(in the rows, 128 means zero)
Each named move below is a turn or a mirror, shown by a few rows before and after it. Which moves, in which order, take the first row of each later pair to the second? The first pair is answered.
move V:
[ 96 148 138 139 114 128 136 139 111 160 114 165  89 136 136 168 141] |-> [ 96 147 137 139 115 126 135 139 111 161 116 163  89 133 135 169 141]
[136  81 145 117 120 175 128  97 145 159 102 129 173  81 132 122 124] |-> [144 114 150 125 113 191 130  86 154 134  94 145 178 118 146 113 122]
[144 167 112 115 132 114 154 109 106 113 118 157 100 165 118 135  92] |-> [133 121 106 101 141  93 150 126  94 149 129 136  93 114  97 147  95]
[139 135 115 127 139 148 144 104 133 154 137 121 103 140 140  90 105] |-> [135 122 114 124 142 142 142 109 129 164 140 116 102 125 134  94 105]
move R:
[108 110 131 137 123 117 111 128 124 160 149 120 133 104 116 133 163] |-> [111 107 138 139 117 125 109 127 127 152 143 124 145 102 115 135 164]
[158 132 123 117 125 106 140 125 139 105 118 146 137 147 119 145 141] |-> [153 138 113 115 133  96 142 127 135 117 124 141 120 151 120 141 140]
[105 145 108 154 125  99 112 145 131 142 155 114 101 162 139 135 174] |-> [121 124 143 164  97 134 106 135 148 101 130 131 161 149 135 143 179]
move N:
[141  68 134  90 147 146 123 121 121 110 115 119 153  88 135 129  73] |-> [142  84 128  87 150 156 131 113 120 110 110 128 144  95 142 122  61]
[130 176 113 112 141 126 165 120 126 125 129 129  81 163 139 127 104] |-> [128 162 111 124 153 118 150 122 130 143 145 114  80 180 139 116 124]
[ 96 143 119 125 102  97 156 144 124 140 141 147  80  99 111 158 143] |-> [ 97 151 116 124 105 103 158 139 124 142 140 150  75 105 115 155 138]
[121 103 133 143 116 121 103 127 133 153 133 126 139 137 136 137 165] |-> [122 100 138 136 105 117 110 132 131 139 126 130 147 120 130 150 160]
move S:
[126 150 118 101 120 129 156 132 112 142 115 146  98  81 118 146  87] |-> [113 174 118 120 108  97 147 142 114 140 136 144  79 122 125 156 123]
[133 109 134 115 127 159 145 124 119 138 114 131 141  90 118 126  98] |-> [108 136 125 141 117 102 130 144 120 150 153 122 102 145 126 140 158]
[119 147 103 104 142  80 130 149  94 136 132 120  80  95 124 129  82] |-> [128 186 117 118 117  84 133 144 105  83 119 140  96 135 138 137  89]
[129  91 129 131 175 193 111  97 127 197 115 128 137 120 121  89 114] |-> [112 154 133 170 141 138  99 113 137 163 142 135 113 211 140 112 182]
Now pairs of rows:
(two moves a pair)
[142  76 150 150 135 154 122 123 147 114 108 119 180  91  95 115 145] |-> [127 127 146 180 125 122 111 128 155 109 136 121 148 171 115 115 194] -> S then V
[109  96 131 142 115 112 111 137 126 165 151 123 125 108 110 145 184] |-> [124 124 150 141  81 123 129 134 131 100 120 150 154 109 114 166 167] -> N then S
[ 70 186 130 108 119 132 138 110 119 133 132 152  70 156 135 137 125] |-> [ 60 145 124 111 134 113 121 122 115 171 155 124  67 140 124 132 144] -> N then V
[136  89 119 123 146 110 104 135 117 168 147  93 148 118 113 105 133] |-> [146 153 120 139 140 132 111 115 129 129 137 117 147 188 140  88 129] -> V then R
[116 108 131 136 112 113 112 132 135 133 152 124 125 132 119 144 143] |-> [124 130 137 138 101 124 120 126 139 107 139 139 132 145 127 149 135] -> N then V
[ 99 121 122 108  84 147 128 139 125 161 135 146 111 106 113 174 146] |-> [106 137 131 115  70 154 131 136 132 133 125 158 124 120 119 178 147] -> R then S
[103 111  93 103 156  84 134 151  98 175 128 120  77  75 127 153 117] |-> [119 191 120 129 104  86 143 144 117  73 102 160 105 152 153 172 131] -> N then S
[127  65 164 118 143 160 127 130 148 136 130 112 186  93 117 124 122] |-> [138 114 168 132 135 184 132 110 160 104 119 134 191 148 139 110 118] -> V then N
[152 137 120 125 143  43 122 161 111  78 141  78 143 153 118 141 130] |-> [172 138 120  98 154 104 146 136 109  64 102 101 162 115 121 126  64] -> S then N
[108 151 136 138 121 120 147 130 150 132 162 175 117 166 140 124 167] |-> [111 133 147 144 114 121 139 133 154 124 161 172 137 160 135 129 179] -> N then R
[107 101 149 154 115 122 125 120 128  92 105 112 142 106 121 149 155] |-> [117 141 139 144 121 129 142 111 124  69  91 123 130 124 133 142 121] -> R then S
[118  75 127 172 128  78  95 153 148 163 170  97 112 142 113 131 187] |-> [129 159  85 144 158  70 133 141 129 148 156 105  54 177 137 111 117] -> S then R
[123  97 107 124 181 140 150 129 153 156 156 100 102 106 137  63 114] |-> [137 139 123 146 162 156 149 115 169 105 144 119 124 167 158  55 123] -> N then V
[115 139 105 164 157 134 126 177 122 162 159 144 109 186 150  90 149] |-> [111  90 113 158 150 104 117 199 114 170 167 123 125 138 126 113 162] -> V then N
[122 136  71 155 151 106 111 143 142 132 139 138  99 146 130 115 144] |-> [139 149  72 141 155 133 127 130 141 107 114 151 111 138 135 107 102] -> S then R
[123  96 136 118 124 123 126 129 127 144 123 131 144  86 121 144 139] |-> [118 118 119 106 132 115 140 128 118 154 125 134 114  88 125 143 123] -> N then R
[101 193 103 134 134  87 138 136 118 134 156 141  69 195 143 131 150] |-> [ 95 146 105 137 140  62 120 153 115 157 174 113  78 171 127 139 173] -> N then V
[122 122 125 132 117 125 138 134 128 105 119 142 128 112 111 148 123] |-> [119 140 114 128 126 126 145 130 125 115 121 144 109 122 118 140 114] -> N then R
[128 142  95 114 174 155 140 107 121 174 126 128 102 156 141  76  95] |-> [108 104 109 139 157 128 112 125 130 200 156 114 108 157 130  93 161] -> R then S
[140 123 105 119 142  88 135 158 106  82 114 119 115 174 118 119 171] |-> [149 120 119 118 126 106 139 155 110  59  97 132 139 162 116 127 165] -> R then N
[171  96 129 111 163 180 135 104 117 113 118 105 174 122 109  98 115] |-> [162 142 100 109 185 158 144 103 109 133 136 100 123 165 125  84 109] -> R then V
[ 95 156 146 120 113  85 130 164 112 125 145 163  99 144 147 175 168] |-> [127 131 161  92 120 150 149 141 113  97  96 181 149  86 141 162  99] -> V then S
[ 84 111 105 142 121  71 125 170 108 139 151  93 110 110 122 106 149] |-> [ 89 122 111 124 100  77 147 172 101 109 127 114 117  77 116 130 124] -> N then N
[152 157 150 117 119 140 142 122 132  89  93 144 159 144 139 139  89] |-> [120 136 139 127 112  64 125 160 119 130 138 113 122 138 122 167 149] -> V then S
[129  67 124 121 160  93  94 140 120 140 143  74 163 114 109 115 114] |-> [134  70 133 110 141 101 107 142 117 112 122  89 179  89 104 134  96] -> R then N
[117  92 180 170  76 128 133 133 169 114 167 132 141 120 106 147 199] |-> [100 129 139 161 109  91 140 139 153 156 195 116  71 149 116 134 191] -> V then R
[170 105 106 100 174 163 110 121 131 136 138  94 144 127 107 111 111] |-> [172  95 111  98 166 156 110 127 129 128 136  93 154 112 100 121 112] -> N then N
[136  90 138 138 135 131 117 122 127 112 133 115 138 138 121 119 112] |-> [138  98 140 132 129 134 127 120 124 102 123 126 140 128 121 127 100] -> N then N
[ 95 143 143 105  67 119 137 131 100 122 158 159  66  96 140 172 146] |-> [112 129 146  88  80 165 147 113 101 119 131 168  88  65 138 155 102] -> V then S
[150 194  78 106 160  86 158 141 100  90 110 112  87 150 140 119  42] |-> [178 145 140 140 121 155 131 121 138  32  80 133 196 150 139 116  68] -> N then R
[114 104 108 144 112 103 122 126 128 136 133 113 125 143 126 116 149] |-> [120 122 116 147  99 109 127 122 132 108 123 124 137 156 132 120 145] -> N then V
[167 115 138 130 143 141 123 131 133  60  99 110 178 127 111 133  84] |-> [164 147 124 131 159 162 130 114 135  75  99 119 154 156 127 111  72] -> N then N
[ 68 115 100 163 122 125 113 118 113 213 176 103  97 131 113 127 173] |-> [112 158 151 171  56 158 130 105 134  69 111 151 186 149 123 157 151] -> N then S
[114 166 103 104 131 100 173 145  93 126 131 126 118 106 158  77 148] |-> [112 151 104 112 137  91 161 149  95 137 143 113 123 115 157  71 164] -> N then N
[148 150 147 163 120 149 106 128 138  94 136 138 146 174 131 117 145] |-> [147  87 135 133 152 169 110 128 124 146 133 119 147  93 110 106 109] -> S then N
[107 121 129 145 121 127 119 129 135 144 136 128 117 158 137 124 156] |-> [110 116 136 147 114 123 117 134 136 133 134 127 127 154 133 130 160] -> N then V
[120 150  99 158  77  86 138 123 104 126 154 108 108 116 142 193 189] |-> [132 163  65 118 121 108 167 109  85 146 138 106  78  85 146 167 110] -> S then R
[118 145 134  99 124 109 119 150 116 112 122 145  82 142 127 153 143] |-> [129 135 131  82 136 134 129 141 112 112 105 149  91 116 125 144 109] -> S then R
[170 168 114 134 139  83 103 110 130  43 105 144 170 186 158 132  93] |-> [161  82  84  99 201 104  98 108 111 150 120 106 147  97 133  99  57] -> N then S
[180 104 147  71  84 154 114 129 158 105  83 168 147  65 122 152  95] |-> [137 104 124  82  84  69 100 166 144 163 140 140  79  79 112 179 160] -> S then N
[128 159 106 130 131  55 147 141 129 103 156 127 108 151 123 149 142] |-> [157 138 119 106 133 113 164 122 130  72 112 144 153 102 118 141  82] -> V then S
[136 176  99 111 128 114 144 137 116  83 122 106 118 148 130 124 112] |-> [147 128 113 101 131 151 141 129 119  90 106 105 155  97 117 119  94] -> S then R
[149 126 121 136 161 112 107 135 123 133 135  94 128 159 122 109 130] |-> [152 109 133 131 143 101 111 146 119 113 126  94 148 127 109 134 130] -> N then N
[114 141  69 105 122 140 160 107 100 195 118 132  63  84 109 100 126] |-> [143 169 113 130  82 202 158  80 132 112  79 174 133 127 128  95 127] -> V then R
[148 128 130 143 131  95 163 156 134 117 121 104 122 162 128 136 115] |-> [157 116 131 133 138 121 168 146 134 115 108 108 135 141 126 127  90] -> S then V
[126 123 143 130 140 157 122 115 140 126 123 119 153 119 115 113 138] |-> [116 119 142 135 133 128 116 129 137 132 137 110 144 118 109 128 160] -> S then N
[ 78 166 108 123 157 106 110 122 110 129 152 106  82 188 166 130 149] |-> [ 73 114 114 115 153  77 102 143 101 145 160  83  92 136 142 153 160] -> V then N
[142 129 140 144 139 154 122 113 133 163 149 120 114 167 142  99 122] |-> [137  89 144 138 136 131 114 132 126 175 157 102 125 127 122 116 132] -> V then N
[ 98 114 158 134  92  79 108 161 121 133 135 135 111 143 113 166 171] |-> [131  90 166 103 110 161 127 128 125 117  86 152 156  89 111 140  91] -> V then S
[115 138 104 144 172  97 141 135 125 121 130 122 112 176 143 136 124] |-> [118  70 118 136 177 127 130 132 128 145 124 113 148 116 123 134 118] -> R then S
[100 131 144 147 100 148 119 118 149 147 139 159 118 161 134 136 187] |-> [119 109 146 126 116 197 129  99 149 147 112 166 142 121 131 118 137] -> S then N
[168 122 116 102 187 105 137 111 103 130  91  98 129  62 129 139  48] |-> [172 138 118 106 189 130 140  97 109 125  82 111 132  75 140 127  40] -> R then N
[133 127 117 116 125 103 128 142 114 114 123 117 122 107 100 144 129] |-> [137 121 111 109 141 126 130 131 114 128 119 117 122 100 103 128 111] -> V then S
[131 146 110 131 177 141 113 114 139 141 126 110 128 164 162  84  98] |-> [129  96 125 141 168 108  89 136 141 141 140  83 156 145 143 100 132] -> N then N
[173 102 113 116 125 174 124  74 110  87 116 139 165 101 123 116  78] |-> [138 156  92 155 127 115 103  88 115 121 173 127  98 202 145 111 156] -> S then V
[135 157 128 110 148 139 124 125 135 146 120 152 126 134 127 113 111] |-> [125 143 126 118 153 119 110 134 134 164 137 136 118 142 123 114 133] -> S then N
[122 185 150 161  91 150 164 129 158 107 117 192 152 129 153 151 104] |-> [112 204 126 163 121 143 161 123 155 144 139 181 112 162 165 127 107] -> N then R
[127 140 117 124 104 140 163 140 120 116 134 168 142 107 123 128 115] |-> [124 152 105 134 123 149 157 130 123 141 147 163 124 140 136 103 120] -> N then N
[ 96 136 135 122  95 154 151 122 129 152 120 171  99  94 128 159 146] |-> [ 93 144 126 130 110 161 145 115 133 171 130 166  85 119 137 140 151] -> N then N
[126 111 127 112 125 109 132 135 107 144 171  93 129 104 143 169 179] |-> [141 145 146 130 105 145 132 115 127  92 149 120 162 146 161 161 179] -> R then V
[148 105 129 118 159 137 150 104 103 105 129 127 113 154 112 110 120] |-> [150 100 131 122 157 138 146 103 105 105 131 126 121 157 112 110 124] -> R then N
[128 164 153 150  96 114 120 138 134  73 131 142 158 176 143 142 170] |-> [102 131 117 126 129  59 120 163 106 148 166 102 100 130 123 148 169] -> R then V
[120  91 156 153  90 171 129 149 135 122 115 160 163  94 144 140 164] |-> [ 95 109 109 138 127 107 133 169 110 180 154 128  83 103 144 136 164] -> R then N
[141 153 124 143 146 181 131  94 141 165 110 135  99 137 129  57  56] |-> [146  98 145 139 131 191 123 101 144 161 102 132 140  83 108  75  61] -> V then R
[105  85 145 122 119 188 123 119 104 166 131 168 131  77 109 136 161] |-> [105 169 145 144  92 155 129 120 111 109 134 187 111 163 135 147 185] -> R then S
[139 118 143 110 141 175 133 132 130 138 135 151 127  77 133 129  81] |-> [111 137 126 132 145 125 117 149 128 175 178 135  78 127 139 131 136] -> V then S
[118  95  94 118 162 120 135 120 116 125 111  98 131 144 118 118  99] |-> [120  90  98 117 157 114 134 123 115 120 110  96 136 135 115 124 100] -> N then N
